One turn moves each row of this set onto another row. After a few examples, where does it send each row asked below?
Mok: [  8 -16 -21   8  20   8   8  -4  16   2   1   7]
dida: [ 15   7 -13  12  23  -1   0   5  10  -1  -4   6]
sut: [ 26   0  -3   7   0   0 -14   7   5  -5   8 -13]
tupe: [ 22  -5 -10  13  -4  13 -11   3  21  -6  -3   0]
big: [ -4   9  -7  11   3  13   4   1 -14  -9   2 -24]
gekuz: [  8   0   0   9  -5 -15  14   4  -2  -8   9 -18]
zatak: [-12 -10 -13   2   1   1  -8   7  -1   6 -13   6]
Veg: [-14   0  -4   9   4  15  11   3 -15  -2  -3  -7]
vimo: [ -6   2   5  13  -5  13 -10   9  11  -6  15  -4]
Kupa: [ -7 -12 -14 -11   2 -11   1  -6   9 -21  -6  -8]
sodo: [17 12 -5  5  9 -7  4 17  7 -5 -2  4]
mez: [  0 -13 -11  10   8  -6  24  -7  13  -2   6 -19]
lop: [ -8 -11  -9  11  -6  17  -5   2  -5 -14  13   4]
kenat: [  6   4  -2 -15  12  17  -1   0   5   0 -12 -18]
Gagi: [  6   1  -7   9  -4 -10 -10  11  11  11  -9 -13]
danog: [-12 -12 -10  -5 -13   0  -8   6   2 -12   7  -6]
guvu: [ 12 -22 -18   4   9   8   6 -20  11  -5  -5 -10]
fim: [  3 -31  -2  11  -1   4  -3  -8  13 -16  -1 -14]
tupi: [-12   0 -17  -2   7  21   4  17   9  -1  11  -7]
tevol: [-10   8  -2   4  -7  -4  11   6  11 -17  -7 -20]
funed: [ -3  -2  -8  20  -3   1  10  -5   2  -5 -20   5]
niv: [-13   0  -1   0  14  -1   4   3  20  -2 -12   4]
tuni: [  1 -26 -14   6  16   8   9  -4  13  -2 -11   3]
Peto: [ 11  -4 -22  -4  20  17  16   8   7  -2   2 -14]
fovak: [ 4 -4  6  9 -2 26 -1 -5  5 -5 16 -9]
sem: [  1   6  -5  14  22  11  11  12  11  -5 -10 -22]
tof: [ 16 -25  -9  -1   5  -7   1  -2   0 -23   0  -4]
Penat: [ 28   6  -6  10   1   8   5   8   6   0  -3 -23]
begu: [  3  -5   2   4  12  -4  11  16   5 -27   8  -9]
tipo: [  6  -9  -4  -5   3  21   0  -8 -15  -8   4 -11]
Gedol: [-12  -6   4  -2 -13   5  -1   8  -2 -13  11  -3]
Nefet: [ 21  -2  -7   9   0   1  -3  -1  28  -3  -2 -20]
Tefe: [  4 -15 -14 -12   9  -4  11  -1   7 -12 -15 -18]
vozag: [-10 -24 -13  13   6  16   6 -10  17  -7  -1 -13]
vaboz: [ 20   4  -5  16   0   5   2   3  -3   3   5 -28]
Pep: [ 21   0 -12  14  -1   8  -4   1  -4  -4  -5  10]

tipo moves to Pep
fovak moves to tupe
And these:
Penat moves to tuni
big moves to dida
danog moves to vaboz
guvu moves to lop
vimo moves to Nefet
funed moves to begu
mez moves to tupi
sem moves to niv
Peto moves to zatak
Veg moves to sodo

One turn moves each row of this set onto another row. After a few examples, where does it send each row asked below?
pimep: [ 22 -12  -1   8   1  -5   2   4   8   9  13 -11   4  22   1  13 -20]
Kikal: [ 15  -9   9   7   4  -7  -5 -10   1 -10   8   0  17  25   8  -9 -14]
Milat: [  9   9  -9 -10   6   3  13  21  13   5   5   3  13   8  -2  20 -14]
Dod: [ 13 -18   4  14  16  -1  -8   9  -5  -3  -6  16   2  -4  26  10   6]
kode: [  6  -1  11   8   0  19 -15   8 -17   4 -15   5   8   0  13  -5 -12]
rekap: [ 11 -24  -2   1   8  -6  18   3   0  -2   5  16  -4  14  14  -5   6]
zivub: [  9  -4   8   5   8 -10   4  -2   1  -6 -22  15  24  12  11 -16   3]
Fopi: [ 19  -9 -10  -7   0  -2  11  11   6   3  10  -8  -3  20   1  20 -11]
nar: [  6  14  -6  -8   4   3  14  21  12   4   5   3  16   7  -3  18 -13]
Ponum: [  5  18   7   9   2   2 -10  12  -1  -1  -7  -5  15   2   6  26  -1]
tif: [  3   9   9   4  -5  22  -7   9 -11  11 -18   4   8   0   8   6  -7]
zatal: [ 10   5   0   8  -1  -8  18  19  10  19 -18  -1  12   6  -5  12  -1]
dopin: [ 10  -3   2   1  -2  25  -4   9  -9  16 -17   7   0  -2  11  12  -8]
penab: [ 11  -8  10  15  15  -4 -20   8 -10 -13  -4   7  12   1  23   3  -3]
mapu: [ 14  11   3   8   0 -11   1  19   4   8 -13 -13  20  12  -7   7 -16]
kimor: [ -2  -3  10   6   2 -10  13   1  -5 -11   4  12  11  17   7 -17   7]
koso: [  8 -15   0  -1  19  -4   5  12   1 -12   7  22  14   5  17 -14  -9]
Piped: [ 3 10 13 14 -6 -7  8  1  5  6  7 -8 17 21 -7  2 -9]
Datal: [  6  13   3  -2  -5  -6   6   9   1  -6   8 -13  13  23  -7   8 -10]
dem: [ 0 -2 12 18 11 -2 -6  7 -7 -6 -9 17 11 -4 20  2 12]
rupa: [ 9 -8  2 11 -4 -2 24  3 13 20  5  5  1 14 -2 13  1]
Nofo: [  5 -10   4   0  18  -4   5  12   0 -12   6  22  17   5  15 -17  -8]
bomav: [  1  -5  12  11  -1  -4  16 -12   6   2   0  16  14  18   6  -8   8]
Kir: [  7   8   1   8   3   5   2  13   4   9 -10   5   5  -2   9  34   7]
vare: [  4  -5   9   8   0  21  -4   8 -13  12 -18  14   3  -4  14  -2  -3]
guse: [ 21 -27  -1   4   6  -2  10  -9   8   5   6  13   1  19  14   3  -3]
domag: [ 2  6 -1 -1 -6 -3 25  9  8  8  3  3  2 16 -5 14  6]
tarif: [ 25  -8  -8   4   5  -7   6  21   9  16 -12  -9   7  10   0  17 -16]
guzaz: [ 15 -17   2   1   9  -9  -2   3  -6 -16  12   1   6  21  12 -11 -11]
Rin: [ 24 -16   0   0  14 -10  -8   0   0  -9 -15   7  19  15  16 -10 -11]
noke: [ 13   1   5   1  -1  23 -15   9 -12   9 -14  -1   5   2  11   9 -16]
diga: [ 20 -21  -3   1  12  -6   9   0   5   2 -21  20  11   9  17  -6   4]
zom: [  9  12  -7 -10   5   2  10  21  11   2   7   0  16   9  -3  18 -17]
Tir: [  5 -13   1   0  18  -3   9  13   2  -9   5  25  14   3  16 -15  -5]
Sonet: [ 13 -12   5   5   3  21 -12   9 -14  10 -14   8   0  -2  17   2 -12]
keva: [ 17   3  -2   5   7   4 -12  14   1   2  -5  -5   6   2  11  35  -6]

Rin moves to mapu
nar moves to Tir
Fopi moves to guzaz
And these:
Dod moves to keva
guse moves to pimep
dopin moves to Sonet

One turn moves each row of this set onto another row. After a few examples, where does it send each row asked below?
Zofuv: [ 12  16  -7   1 -14 -24 -16  -7  -4  11   3  -8  -5  13 -10  -6  -2 -12
  -4 -26 -10 -12 -31  -6  -4 -18]
dip: [ 10  12   3  -9  -1 -27   6 -27  32  19   3  10   1 -14   3  -4 -16 -21
  15 -17   8  11 -26  -2   6   0]
Togu: [ 35  13 -11 -20  -5 -18  -5 -15  16  -8  -7 -10  24  14 -19  14  -6 -23
  14 -10  -3  -5 -16   3   3   1]
rez: [ 19   1   4   3   2 -26  17 -14  23  18  -8   8  17   1 -11 -22 -11  -8
  -1 -27 -15 -14 -20   8 -23   9]
vebo: [ 26   5 -13 -17 -25 -17  16 -25   9  -7  -1  10  -5  -2  -6  -3 -13  -4
  -4  -2   8  -8 -39  -8 -12 -15]
Rofen: [ 19   1  -3   1 -11 -26  20 -22  21  15  -7  11  20  -2  -4 -16 -10  -4
   0 -33 -17 -15 -16  13 -16   0]
tepuv: [ 22  -4 -20 -16 -14 -15  15 -32  14  -5   1   2  -9  -4  -5  -6  -9  -5
  -2  -7   3  -1 -40  -4 -11 -15]
Biv: [ 17  15 -10   1 -12 -25 -14  -5   0  18   2  -9  -8   5 -11  -9  -8 -14
  -3 -27 -11 -15 -29  -1   0 -19]
Relut: [ 11  11  -3 -16  -6 -32   1 -22  34  15   4   5   4 -12  -1  -7 -15 -14
  16 -16  15   3 -15  -1  15  -4]
Fopen: [ 16  10  -5 -10  -2 -28   3 -22  30  17   3   1   5 -18   3  -6 -16 -17
  16 -21  12   1 -21  -2  17   2]
natem: [ 23   8 -17 -18 -15 -19  18 -31   7  -7   4  10  -2  -4  -7  -5 -11 -12
   5  -2   3   4 -37   4 -18 -12]
Nupo: [ 21 -10   1   5  -5 -23  18 -16  23  18  -3   6   8   8  -4 -14 -10 -12
  -7 -30 -17 -16 -20   8 -18   7]
Zomut: [ 34  -2 -10 -16  -6 -10  -5 -21  17  -5  -6 -14  20  15 -15  13  -7 -21
   8  -2  -3  -4 -27   4   4  -1]
rubu: [ 15   8  -5 -12  -6 -30   2 -22  36  14   2   5   3 -12   8  -1 -17 -19
  11 -17  16   4 -22   2  11   1]
fas: [ 12   3   6  -9 -11 -20   8  -3  23 -13 -29   7   0   7 -23  21 -18 -19
  -4 -15   3  -2 -29  -3  -9  -5]
kidid: [ 26   5 -21 -21 -17 -22  12 -31   6 -14  -2   7  -1   3  -5  -1  -7  -7
  -1  -8   1  -1 -33   0 -13 -21]
darid: [ 19  10  -7  -2 -17 -23 -16 -11   8  14   4 -14 -15   9  -8  -4  -7 -13
  -9 -31 -10  -9 -31  -1   0 -10]
rizof: [ 18  10  10  -1  -6 -28  -2   3   4  -5   4  17  19   4  -8 -14 -20 -16
  11  -7   7 -17 -17 -19 -14   2]
ver: [  7   2  17  -4 -15 -24  10  -8  23  -7 -28   9   4   3 -22  16 -12 -22
   5 -14   0   0 -30  -7 -16   2]
damog: [ 34   3 -11 -16   3 -17  -7 -18  17  -2  -9 -12  23  18 -22   4  -2 -28
  10 -16  -7  -4 -23   8  -1  -1]
Vug: [ 14  13 -10   4 -10 -26 -17  -5  -1  11   0  -6  -6   3 -14  -5  -7 -10
  -9 -30  -8  -9 -34  -3  -7 -19]
tirim: [ 37   1 -12 -19  -6 -11  -2 -17  18   0 -12 -19  20  12 -17   5  -6 -16
  15  -7  -3  -9 -13  -1   3  -3]
zisi: [  5  20 -12 -12  -3 -18  15 -19  19  -3   0  -1   7  -7 -30  -3  -1  -1
  -3  -8 -15   2  -3 -16 -13  12]
pudu: [  3   9   5  -3  -8 -23   8  -5  19 -14 -26  13   8   1 -23  21 -13 -21
   4 -16   2  -4 -33  -8 -12  -5]
Lam: [ 12   8   1  -6  -1 -31   2 -26  29  21  -1  12   7 -18   0  -7 -19 -12
  17 -15  11   0 -21  -4  11   2]
Konep: [  4  19 -13  -9   0 -14  11 -23   9  -4   1  -3  10  -1 -29  -1  -1   0
  -3 -12 -16  -2  -4 -17  -8   9]
doza: [ 19   4  11  -7  -1 -24  -1   3   7   3   4   8  14   3  -9 -20 -20 -21
   4   5   4  -4 -15 -21  -7   8]
vavu: [ 21   0   7   6 -10 -21  15 -15  22  20 -10   0  19   2  -4 -12  -4  -4
  -4 -31 -16 -19 -14   5 -18   3]
Pes: [  3  19 -12  -8  -7 -22   8 -16  12   3  -5  -8  10  -6 -29  -4   1   1
  -2  -9 -11  -9   5 -14  -5   8]
Dife: [  7   0  14  -2 -14 -23   7 -11  24  -5 -29  10   0   4 -18  20 -17 -24
  -1 -15   1  -6 -30   0 -12  -3]
liku: [ 20   7  11  -3 -13 -25   6   3   7   8   6  15  16  -1  -8 -23 -20 -20
   8 -10   6 -13 -13 -20  -8   5]
nolez: [  5  21 -11  -8  -1 -15  14 -27  14   5  -3  -2  10  -8 -26   0   2  -5
  -4  -7 -16   0  -6 -15  -8  13]
nifo: [ 12   6   8  -3  -3 -31   0   1   4   2   4  21   8   4 -11 -21 -25 -24
   9  -2   4  -6 -19 -15 -11   4]
feros: [ 14  14 -12  -1 -18 -20 -17 -12   1   7   2 -11  -4   7  -7  -4  -4 -16
  -3 -32  -9  -8 -40  -1  -2 -14]
biko: [  3  20  -6  -9  -4 -23  14 -18  17   5   4  -4   8  -2 -26  -9   5  -7
  -5  -9 -17  -3   3 -13 -10   9]
Lofek: [  8   4  15  -5 -19 -22   8  -4  25  -8 -27   7   2   8 -16  18 -16 -26
   2 -19  -4  -5 -32  -5  -7   1]

kidid moves to liku
tirim moves to Nupo
And these:
biko moves to feros
Fopen moves to Dife
Biv moves to rubu
vavu moves to tepuv
pudu moves to Pes
Vug moves to Relut
doza moves to damog

